The same turns and mirrors carry the whole set onto itself, and each row onto the other rows of its family. Which rows share a family with each named row? Give them in list order.
These 40 rows form 5 families of 8 rows each.
j_32: [-19 -29 -10 -11  14   5  15  34  30   4  11  17 -29   3  22   5]
j_255: [ -9 -28 -23 -27   8  -1  21  24  11  14  38  27 -22 -10   9   1]
j_752: [ -2  32   9   6 -32 -30  12 -13   1   6 -27 -23  -5 -13  14   3]
j_322: [-12  -7 -32 -24   5  20   7  15  32 -23  -1  40   1 -29  -5  11]
j_400: [  2 -24 -35 -27  10   6  20  12   9  13  32  32 -28 -19   6   4]
j_209: [ -6  26  12  12 -18 -29  10  -5  -1  10 -34 -32   7 -10  14   1]
j_82: [  2  13  32  21 -12 -24 -17  -9  11   2  -2 -22  -5  27  -9  -9]
j_864: [-13 -31  -7 -34  -1  11 -11  14  38   7  17  24  18 -12  17  15]
j_501: [-14 -11 -24 -18  12  18   5  25  27 -21  -1  29  15 -20  -2   2]
j_295: [  4  25  26  12 -19 -24   0 -20 -18  26   9 -19 -10   6 -19  -4]
j_570: [  6  12  14  30   4 -10 -26 -25   8   1  -8 -29  -3  20 -15  -4]
j_108: [ -3 -23 -18 -43  -5  23  24   3  14 -18  27  29 -10 -14   5  -2]
j_777: [ -7 -24 -11 -39 -14   9  -8  13  40   6  15  33   3 -19  14  18]
j_896: [ -7 -31 -24 -20  24   1  21  27   8  15  32  27 -11 -13   5  -1]
j_93: [ -9 -19 -13 -19   0   8  19  23  29  -1  17  24 -48  -2  18  14]
j_531: [  5  32  -1  12 -20 -22  10 -26  -4   4 -29 -30  -6 -21   8   5]
j_622: [-14  31  33  16 -16 -18  -5 -18  -8  -8  -1 -14   6  -2  31  13]
j_166: [-11  -4 -19 -33 -10  11  11  23  31 -24   2  44  -2 -25  -4   8]
j_819: [ -5  23  38   6 -10 -26 -17 -10 -37   4 -13  -9 -13  -5  -2   5]
j_161: [ -2 -23 -20 -36  -6  19 -17   2  39   7  12  25   2 -27  13  24]
j_447: [ -8 -27  -7 -43  -3  17  27  17  14 -19  24  28   1  -7   6  -7]
j_468: [ -2 -23 -22 -36  13  28  18   1  12 -20  26  23   3 -16   4  -4]
j_242: [  3  24  23  11 -29 -23 -14 -21   9   3   1 -14 -26  19 -12   2]
j_959: [-17  -9 -14 -21   1   6  12  32  28 -21   1  44  10 -18  -5   4]
j_899: [ -9  30  27  18  -4  -9 -11 -27 -13  -9  -5 -17  13  -9  27  13]
j_22: [ -1  29  23   4 -13 -20 -12 -27 -36  -2 -17  -7 -22 -13  -6  11]
j_482: [  4  26  16  11   0 -13 -18 -25 -38  -5 -17 -11 -10 -14  -6   7]
j_905: [ 10  23  12  17  -2 -13  -3 -31 -19  22   3 -26  -4  -1 -22  -2]
j_306: [ 10  24  14  10 -17 -17  -2 -31 -19  24   9 -21 -10  -4 -20  -1]
j_751: [ -3 -19 -32 -16  13  21  11   9  28  -4  11  14 -42 -14  16  16]
j_858: [ -6  23  28  12   5 -20 -15 -11 -37   1 -18 -16  -6  -8   2   1]
j_933: [-10 -30 -11 -35  11  24  21  16  11 -17  21  22   9  -9   6  -7]
j_784: [ -5  34  19  14 -15  -6 -13 -42 -14 -14  -4 -18  -1 -14  23  17]
j_657: [ -2 -28 -37 -21  21  10  18  11   7  10  30  24 -15 -20   5   1]
j_346: [-10 -27 -26  -4  34  21   8  20  27  -4  11   7 -22  -7  22   8]
j_361: [  4  19  23  17   1 -21  -2 -19 -19  23   4 -23   2   8 -19  -4]
j_960: [ 14  21   5  16 -11 -11 -24 -36   8  -1  -3 -22 -20   8 -17   3]
j_718: [ -1  26   1  18 -11 -20   7 -16  -5   5 -32 -36   5 -15  16  -2]
j_696: [ -7 -25 -21 -29   6  17 -17   9  34   8  10  19  17 -22  13  18]
j_539: [ -9  36  29   8 -23 -17  -6 -32 -10  -9   1  -9  -7 -12  29  16]

Same family as j_482: j_108, j_819, j_447, j_468, j_22, j_858, j_933
Same family as j_539: j_322, j_501, j_622, j_166, j_959, j_899, j_784
Same family as j_531: j_752, j_209, j_864, j_777, j_161, j_718, j_696

